Families of rows that turns and mirrors carry onto each other, the same ones carrying the whole set onto itself: the rest of each named row's family, in list order
9 families of 4 rows
lud: [ 26   7   1  12   1   1  -7   8   4   2   0  11  13  -2   6 -12   0]
gura: [ -6  -9  -9   5  11  10   7   9   2  17   1   8 -11  -9  -4  -9 -10]
Voman: [ -1 -14  -6  -5   4   8  12  10   2  17  -7   6  -9  -2   2  -5  -1]
Zagod: [  6   9 -11   6 -10  -7  -7  -6  -1  -4  -2  31  -6 -15  12   9   2]
veke: [ -6 -13   3  -1  -5   5   5   1   9  14 -15  11  -1   8   2  11 -11]
Mibo: [  6  13 -11  13  -1  -2  -5  -8  -7  -3   2  19 -13 -18  12  12   1]
dof: [  4  15  -5  18  -1  -2 -10  -8  -1  -6   9  26  -1 -14  15   9  -2]
Zeliz: [  2  10 -14  10   4  -2  -9  -4   0 -10  -3  31 -12  -7   9  10  -9]
dukuf: [  0   4  -1   7  -5  -2  -5 -17   2  -8   2  21 -12 -18   9  10   3]
vaduf: [ -2  -5   7   4  -2  -2   4  -6   4  12  -5  17  -3  12   2  20 -22]
mem: [17  7 12 12  0  5 -8 -4 -1  0 19 11  8  3  7 -7 -6]
Mogan: [ -1   8  -9  10  -3  -2 -10  -4  -4 -10   3  27  -6 -18  10  13  -1]
Lede: [  2 -13  10   0  -2  -1   7  -4   6  14 -12  18   4  -1   8  20 -15]
Figiz: [ -3 -11   6  -1  -6   2  14  -3   8   8 -17  12   3   7  11  10 -15]
saz: [ 16   6   5  20   2  -1 -16   2   5   5  10  17  12   3  11  -8  -6]
saf: [ 23   8   5  19   0  -3 -11   4   2   3  11   8   2   2  10  -8  -5]
nitu: [  3 -13  11   2  -4  -6   6  -2   1  16 -15  13  -1   9   7   9 -16]
gavo: [ -4  -7   7   0  -2   0   5  -4   9  13 -16  13   8   7   9  14 -15]
Kape: [  4 -10   6  -1   2  -5  10   5   3   7 -11  17   9  11  16  15 -12]
sipez: [ 20  13   3  19   4   5 -10   6  -3   4  11  12   5   6   8  -8  -1]
liben: [-10  -1 -13   0   1  10   7   2   9  14   2   3 -14  -6  -5  -6  -5]
Libig: [ 16   6  -1   8   0   4 -13  -2  -3   2  16   4   8   8  17  -7  -6]
tiv: [ -6  -9 -13   2   3  16   9  12   8  14  -3   8  -7 -11   3  -3   2]
navol: [ -2 -10  17   5   0  -3  12  -3  10   2 -12  12   1   2  12  14  -7]
migu: [ -4  -5  -6   3   2  10  12   9   5  15  -5   3 -10 -10   3 -16  -2]
Datig: [ 21  15   0  21   4  -5 -13  -1   2   1  12  11   4  -6  12  -3  -6]
riku: [  0  -7 -10  -1   8   8  16   7   4  16   2   9 -11  -8   1 -10   0]
fefi: [ -2  -5   5   3  -9  -1  10   2   5  13 -10  13   4   7  19  16 -15]
dupuf: [  7   8 -16  10  -1  -8  -7  -1   6 -11  -7  21  -7 -20  15   7  -1]
sileb: [  3  13 -10  14  -6  -6  -7  -6  -2 -11   2  27  -4 -11   9   8  -2]
govut: [  1  -2  -8  -1  -2   3  13  10   7  15   1   6  -2 -16  -8  -9  -3]
dalat: [ -6  -3 -17   2   9   7  10  17   1  10   2   4  -3  -5  10 -10  -4]
bos: [  0 -11  -7  -6   9   8  12   8   8  16  -2   7  -9 -10  -3  -7  -8]
vimi: [  0   6 -12  12  -1  -8 -14  -9   0  -3   1  24  -9 -14  14  16  -1]
Vapoz: [ 21   5   8  18   8   4 -14  -4   0   0  10   4   4   0   6  -5   2]
laro: [ 21  11   0  13   8  -3 -14   0   1   0  16   7   3  -1   9  -4  -2]

Which other rows belong to the same family as saz? Mibo, nitu, tiv
Which other rows belong to the same family as bos? Figiz, sileb, laro
Which other rows belong to the same family as govut? Zeliz, Libig, navol
Which other rows belong to the same family as dukuf? lud, vaduf, dalat
Which other rows belong to the same family as gura? Zagod, fefi, Vapoz

Families of rows that turns and mirrors carry onto each other, the same ones carrying the whole set onto itself: the rest of each named row's family, in list order
4 families of 8 rows
rized: [  7  -4  -8 -20 -17  -3  15 -18  -1   5   3   7 -28  12 -13 -19 -15 -22
  17  10  -1   3  12  12   1 -18 -10  -3  -1   6  16  -7]
Bize: [  0 -10   6 -31  -5 -16  16 -15  -7   6  -2  14 -32   0 -12 -13 -14 -31
  14  14  -9  -5  12  14   0 -13  -8   9   5  -1  14 -14]
Suz: [ -9 -11   6 -10  -6   2  13 -12  -7   4  -1  15 -24  19 -10 -13 -12 -37
  23  -2   1   6  23  18   0 -20 -12  -8   2   9  20   0]
goluf: [ -9  -8   6  -6  -5 -16  11 -14   7 -28   8  17 -15   6  -8  -9  -1 -16
 -11  21  -2   4  -5  -2  -2  -5  -3   2  27   1  -9   3]
vena: [-17 -18  13 -22  -1 -12  12 -13  -9   7  -5  21 -29   6  -7  -6 -10 -41
  23   5  -8   2  15  15  -6 -13  -8   0   6   2  23  -3]
fip: [-14 -18   9 -22  -3 -11  13 -12  -8   4  -3  18 -30   7  -4  -2 -10 -36
  22  13  -9   3  19  18  -9 -12  -6  -6   1   2  28   1]
nodof: [  2   2 -14 -22 -10  -3  16 -14   3   2   2  11 -24  15 -11 -15 -19 -21
  11   6  -6   1  12  11   3 -23 -13  -1  -2   6  16  -7]
naz: [-19 -16  10  -9  11 -15   7 -10  -8 -31   8  25 -16  12  -6   6  -2 -14
   6  22  -2  10   3   5 -12   3   4   2  21  -1  -5   8]
Lub: [-14 -17   7  -7   3 -22   6  -5  -7 -34   8  20 -18  11   1   4  -2 -16
   1  24  -8   5   8   5  -6   0   4  -3  22   1  -8  10]
kis: [-14   3   5   1  -8  -3  16  -6  12 -25   9  19  -9  15   1 -16  -8 -15
 -10  14   6   2  -2  -2   0  -8  -1  -7  23  12  -5   4]
gitev: [-22  -7   9   0   8  -1  15  -2  -4 -27   9  24  -9  24   3  -1 -13 -12
   8  14   8   4  12   7 -11   2   3 -12  20   9   0   9]
deta: [  7  -1  -6 -24 -19  -6  17 -14  -4   6  -1  11 -30  17  -8 -16 -17 -18
  16   7  -4   2  12   7   5 -22 -15   2   0   5  16  -9]
viti: [-22 -13   8  -1   2  -8   9   3  -2 -29   8  20  -9  24   7  -2 -14 -12
   3  18   1   5  16   5 -11   0   4 -14  24   8  -2   7]
nozan: [ -4  -4   1  -7 -10 -21   7  -9  -1 -33   9  16 -15   5  -1  -8   0 -11
   0  18  -3   4  -3  -5   2  -6   2  -1  23   8 -11   3]
Rig: [-13   1   3   1 -10  -3  18  -2   7 -25  12  13  -6  16  -3 -15 -11  -8
  -4  10   5   9  -1  -2  -5  -5   0 -13  19  12  -4   6]
tebu: [-10  -9  -5 -12  -5   3  10  -9   2   4  -2  15 -21  23  -8  -7 -17 -30
  22   0  -5   7  20  15  -6 -24 -14  -8   0   6  24   1]
lete: [  4 -10  -2 -30  -8 -16  16 -19  -7   4  -2  12 -34  -1  -8  -8  -9 -31
  14  16 -10   0   7  13  -3 -10  -7   6  -1   0  19  -7]
meka: [-21  -8  10   2   7   2  16  -3   2 -25   7  24  -9  23   9  -4 -12 -16
  -2  11   1   2   8   2 -13   3  -1  -9  20   6  -2   8]
Gupus: [-14 -14  11 -22  -4 -15  12  -7 -11   4  -4  20 -32  13  -3   1 -10 -33
  18  13 -11   5  21  16  -4 -20 -12  -3   0   3  27   5]
kegaf: [ -8  -9   3 -15 -12  -3  11  -7  -3   7  -2  14 -26  26  -6 -10 -17 -25
  22   6  -2   8  24  14  -2 -26 -16 -10   5   6  25   1]
sek: [ -3  -6  -4 -32  -5 -20  14 -13  -2   3  -2  17 -30  -1  -9  -8 -14 -28
  12  14 -16  -3   6  12  -1 -17 -11   9  -1  -1  17  -9]
Kirif: [ -6  -6   0  -8  -9 -18  12 -11   1 -30  10  13 -16   2  -8  -9  -2  -8
  -8  17  -4   8  -7  -3  -4  -1  -1   0  18   4 -13   5]
Talad: [-17 -19   4 -23   1 -13  10  -8  -3   5  -5  20 -27   8  -7   2  -9 -37
  22   6 -13   2  14  14  -8 -17  -8  -1   3   0  26   0]
bubil: [ -9 -10   2 -14 -12   3  14 -10   0   7  -1  13 -23  19  -7 -14 -16 -29
  21   6   0   7  20  17  -6 -19 -10 -12   1   9  26   1]
guki: [  7  -3  -4 -19 -10   0  18 -17  -3   5   2   9 -27  14 -14 -20 -16 -28
  12   8  -1   0  19  18   5 -21 -14   2   2   6  12  -9]
mepad: [-16 -20  10  -7   8 -12   8  -9  -1 -27   5  23 -15  15   0   4  -4 -17
  -4  19  -5   6   3   0 -14   6  -1   2  24  -5  -7   7]
bili: [-14   7   3  -3  -4  -5  19  -6   6 -26  12  20  -9  15  -5 -15 -12  -7
   1  15  12   4   0   1  -1  -7   3 -12  21  16  -3   2]
sebog: [  2  -7   4 -30 -10 -20  16 -13 -11   2  -3  17 -36   4  -4  -5  -8 -29
  15  14 -15  -1   9   8   1 -16 -12   6  -2   1  19  -7]
gidol: [-10  -3   4 -10  -3 -20  11 -12   1 -28  11  19 -17   2 -12  -8  -2  -9
   0  22   3   6  -8  -1   1  -5   2   2  24   6  -9   2]
pez: [-18 -17   8  -8   6 -17  11  -7  -6 -29   7  19 -16  10   0   4  -4 -16
  -4  20  -7   8   3   4 -14   7   1  -2  17  -3  -6  10]
Bek: [-25 -11  10   0   1  -5  14   1  -2 -24   8  19  -8  18   4  -3 -12 -13
   0  13   1   8   9   5 -15   4   1 -15  19   8  -1  10]
napo: [-11   1   1  -1 -12  -7  14   1   4 -27  11  15  -8  19   3 -15 -11  -7
   3  12   5   3   5  -5  -2  -7   3 -11  24  15  -6   1]

Which other rows belong to the same family as vena? Bize, Suz, goluf, kis, meka, guki, mepad
Which other rows belong to the same family as rized? fip, Rig, lete, Kirif, bubil, pez, Bek
Which other rows belong to the same family as nodof? naz, gitev, tebu, sek, Talad, bili, gidol

Families of rows that turns and mirrors carry onto each other, the same ones carrying the whole set onto itself: the rest of each named row's family, in list order
5 families of 6 rows
pimot: [  8   7 -14   4 -13  -2  -1  -2  -1]
mege: [16 11  2  0  4  1 -4 10 -7]
Nirut: [ 16 -12  11  11  -7 -18  -7   9   0]
desu: [ 11  -4  10  -4   5  -3 -24  15  13]
Puziv: [  3  -4  15   2   7  -4 -14  17  12]
topu: [  7  -8   7  15  -8 -18 -15  11   6]
dolo: [  4 -12   9   4   4  -5 -18  16  18]
Bediz: [ 17 -24   1   0  -6  -7  -6   2  15]
laf: [ 6 13 10 -2 -5 -1 -4 12 -3]
mufo: [ 14  -2   5   9 -11 -19 -18   6  -2]
dige: [  9   6  -8   6 -11  -2   8  -2   2]
Siru: [ 6  2 -7 -5  0 11  5  2 13]
Menid: [  9 -22  -3  -2  -5  -2  -9  -1  21]
soli: [  8  -8   5  14 -12 -19  -8   2   0]
let: [ 10   0  -5  -1 -19  -6   3  -5   1]
sivid: [ 15 -18  -5   8  -5 -12 -17   0  17]
fanom: [  8 -22  -3   6 -10 -10 -12   3  18]
Kidi: [  7   0  -4 -10   8  12 -10   5  13]
Kap: [ 14  -6   4  16  -2 -19 -18   8   7]
zofi: [  6  -3   0 -14  -3  11  -2   5  16]
Pote: [ 11 -10   5   6   8  -7 -22  13  18]
peno: [ 7 15  3  7  1 -4 -9  9 -7]
niv: [ 4 15 -3  1  1  4 -6 12 -2]
kileb: [ 11  -3 -15   2 -12  -3  -3 -10   2]
zad: [ 13 -13  14   1   6  -5 -11  17  12]
lamaf: [ 19   0 -11   0  -8  -2   1  -5  -5]
geg: [ 16  -1  -6 -11   5  12  -3   3   7]
dekez: [ 6 14  2  4  2  3  3 10  3]
damul: [  6   3 -12  -7  -2  11  -4   2  11]
lik: [ 15 -17  -5  -4 -10  -7 -17  -3  16]

Which other rows belong to the same family as desu? laf, mufo, let, zofi, lik
Which other rows belong to the same family as topu? pimot, dolo, fanom, niv, damul
Which other rows belong to the same family as Pote? dige, Siru, sivid, Kap, dekez
Which other rows belong to the same family as lamaf? mege, Nirut, Bediz, zad, geg

Families of rows that turns and mirrors carry onto each other, the same ones carrying the whole set onto itself: the rest of each named row's family, in list order
7 families of 3 rows
Miled: [  7  -1   4  -5  17  14  -3  -8   0   5   1   7 -15   3]
Deg: [  6   1   5  -9  18   0 -10  -8   5  -6  -4  11 -19   8]
Makud: [ -6   3   7  -6  -4  -2 -11  16  -2  12  -2   9  -1  13]
Bif: [  8  11  -5 -12  23 -10 -12  -1   1  -9  -2   8  -7  -2]
geni: [  4  -2  22 -15 -12  -3  -7   4   6   0 -10   4   8   9]
Dad: [  0   1  12  -6  -8 -13 -16  13   3   7  -9   9  -3   4]
fufal: [  5  -8  18  -8 -16  12   0   4  -1   0  -4   4   5   4]
vozi: [  7   6  -3 -18  -6   0 -10 -13  -6 -12   3 -14 -13  -9]
mos: [  4  -5 -10 -13 -10 -14  -8   3   2 -17  -3 -14   3   5]
tadid: [  1   0  -3  -8  11  -1  -3  -3  -2   2  -9  14 -24   5]
tipun: [ 16  -4  -6   0  11   3 -12  -4   2  -4 -11  16 -10  -2]
fase: [  7   0  11 -13 -18  -1  -8  13  -7  -6   2  13   4  10]
Rase: [ -2  -6   9 -16 -11   5  -3  10   5  -2 -12   8  11  13]
kebol: [  5  -4 -12  -6  -6  -5   0   6   0  -6 -11 -18   8   1]
Pimem: [ 10   3  -6 -14  -8 -11   1 -14   4 -12   4 -16  -3   1]
pev: [  5   2  -6 -15  -5   5   6 -13  -5  -8  11 -13  -2   1]
vopup: [  8   1 -15 -18  -2  -8  -7 -11 -10   2   2 -16   2   7]
tes: [ 13   0  15 -18 -14  10 -15   7   6  -3  -3  -7   4   1]
tusig: [  1   1   5 -11   8  14 -22  -7   6  -3  -2  11 -14   3]
vugof: [  5  12  -9  -2  14  -3   0   1  -5 -13   0  11  -9  -6]
zosik: [ 13  10 -11 -19  -5  -8   8  -5   1  -5   4 -11  -1  -3]

Which other rows belong to the same family as Deg? geni, Pimem
Which other rows belong to the same family as Rase? tadid, zosik
Which other rows belong to the same family as tipun? fase, vopup
Which other rows belong to the same family as Dad? Bif, mos
Which other rows belong to the same family as kebol? Makud, vugof
Which other rows belong to the same family as pev? Miled, fufal

Families of rows that turns and mirrors carry onto each other, the same ones carrying the whole set onto itself: the rest of each named row's family, in list order
3 families of 6 rows
mar: [ -7 -22  -1  -7  -6   7   2   5]
Dibe: [-11 -12   4   2  -7  -5   6   1]
fila: [ -2   0 -16 -26  -4   3  11  22]
Pivol: [ -8  -1 -20 -14  -8   8  -7  15]
duror: [  0   4  -7 -21 -15 -10  16  19]
dofo: [-8  2  3 -5 -6 -3 12 -6]
rutus: [-6  4 -3 -2 -6 -2 28  7]
dod: [  0  10  -6  -6 -20  -3  18  22]
fis: [-10   0 -21 -14 -14   7   5  26]
lebas: [-11   7   8  -5  -3   8  21   9]
kelu: [-14   6   7  -6 -17   0  24  16]
kobun: [-10  -1  11  -6  -8   7   5   2]
Pasez: [-12 -13 -10  -2  -5  16  -3  13]
Luved: [-17  -7   0  -8  -3  14  -1   4]
zuden: [ -6   8  -6 -11  -7 -12  22  15]
reru: [ -4  -1 -10 -19 -14   7  13  34]
Rovuz: [ -5 -12 -16 -22  -6  -2  -4  20]
fusi: [ -3 -15 -15 -11 -11   0  -6  10]

Which other rows belong to the same family as dofo? duror, lebas, Pasez, reru, fusi
Which other rows belong to the same family as Pivol? mar, fila, rutus, dod, kobun

Families of rows that turns and mirrors carry onto each other, the same ones carrying the whole set onto itself: the rest of each named row's family, in list order
5 families of 6 rows
roda: [ 23  -3   0   7  13 -14   2   6 -10  -7   3  -5  -8   9  -1  -3]
balu: [ 22  -4  -2   9   3 -12  10   3 -16   1   4  -6 -14   8   1   3]
fisi: [ 21  -8  -2   9   7 -12   4   3 -14   0   3  -9 -11  11  -3   4]
zokag: [ 11   3   3 -15  -2  -6   0 -13  -9  -5  -3  -7   6  13  -2   6]
Lag: [  3   0   0 -12  -6  -2  -1 -15 -12  -5  -5  -6   6  10  -4   8]
gipep: [  8  -7   3  15   3   6  12  20  10   9   7  10 -10  -2   7  -5]
mude: [-12  -2  -1 -10  -4  10   2   4  16  -1   0   8  10  -6   2   2]
Bev: [ 10 -10  -4   7  -1 -12  -6   1  11 -15 -13  -2   6   5  -1  -2]
Kezev: [ 6 -7 -2 11  6  0 11 22 11  6  7  9 -9 -7  8 -3]
vof: [  9   0   1 -14  -1  -5   0 -13 -12  -4  -2  -8   2  12  -4   7]
Ded: [-7 -4  2 -7 -7 11  3  3 21  2 -2 11  5 -5  2 -3]
Zes: [ 1  7 10 -9  4 17 13  2 -2 14 15  3 -4  6  1  3]
zav: [  9  -2  -1 -14  -2  -7  -3 -14 -10  -3  -4  -9   3  10  -4   7]
dufa: [-10  -5   0  -7  -9   8   4   8  21   4  -3   9   6  -6   2   0]
Nug: [  8 -15  -6   4  -4 -13  -6   0   6 -13 -15  -1   3   5   0   0]
vuge: [ 11 -12  -2   5  -1 -13  -8   2   5 -16 -11  -1   9   7   1  -4]
Fuz: [ -2   7   6 -10   4  14  12   8  -3  17  14   3  -4   3   0   3]
Leva: [ -9  -3  -1 -10  -7   9   3   8  19   7  -1   9   8  -5   2  -2]
figel: [-2  8 10 -4  1 16 10  1  0 14 17  3 -3  2 -3  3]
Vaki: [ 24  -2   0  11  10 -13   7   6 -10  -4   4  -8 -10  12  -1   1]
fovuv: [ -3   7   8 -12   1  13  14   4  -2  15  14   1  -3   3   0   4]
mav: [ -5  -1   2  -5 -10   9   3   1  22   6   1  10   2  -7  -1  -4]
ziti: [ 10 -16  -7   8  -5 -14  -8   1   5 -11 -15  -3   3   4  -2   1]
pov: [ 2 -6  0 13  3  5 11 23  9 11  7  8 -5 -3  5 -4]
Kanir: [ 3 -5  2 14  3  4 14 23  9 10  9  7 -8 -2  4 -1]
nek: [ 7 -5  7 18 -1  6 10 17  9 13  9  8 -7 -3  5 -5]
Zum: [ 14   3   3 -16   0  -8  -2 -11 -11  -4  -2  -5   6  12   1   1]
goput: [  9 -14 -10   9  -4 -11  -5   2   8 -15 -12  -1  -1  -1  -3  -1]
zafis: [ 0  5  9 -9  4 11 15  7 -9 14 15  3 -2  4  7  5]
Maked: [ 19  -9  -2  11   8 -12   5   6 -13  -4   2  -7 -10  11   1   2]

Which other rows belong to the same family as Bev? zokag, gipep, Ded, Zes, Vaki
Which other rows belong to the same family as nek? roda, vuge, figel, mav, Zum
Which other rows belong to the same family as Lag? balu, mude, Kezev, goput, zafis

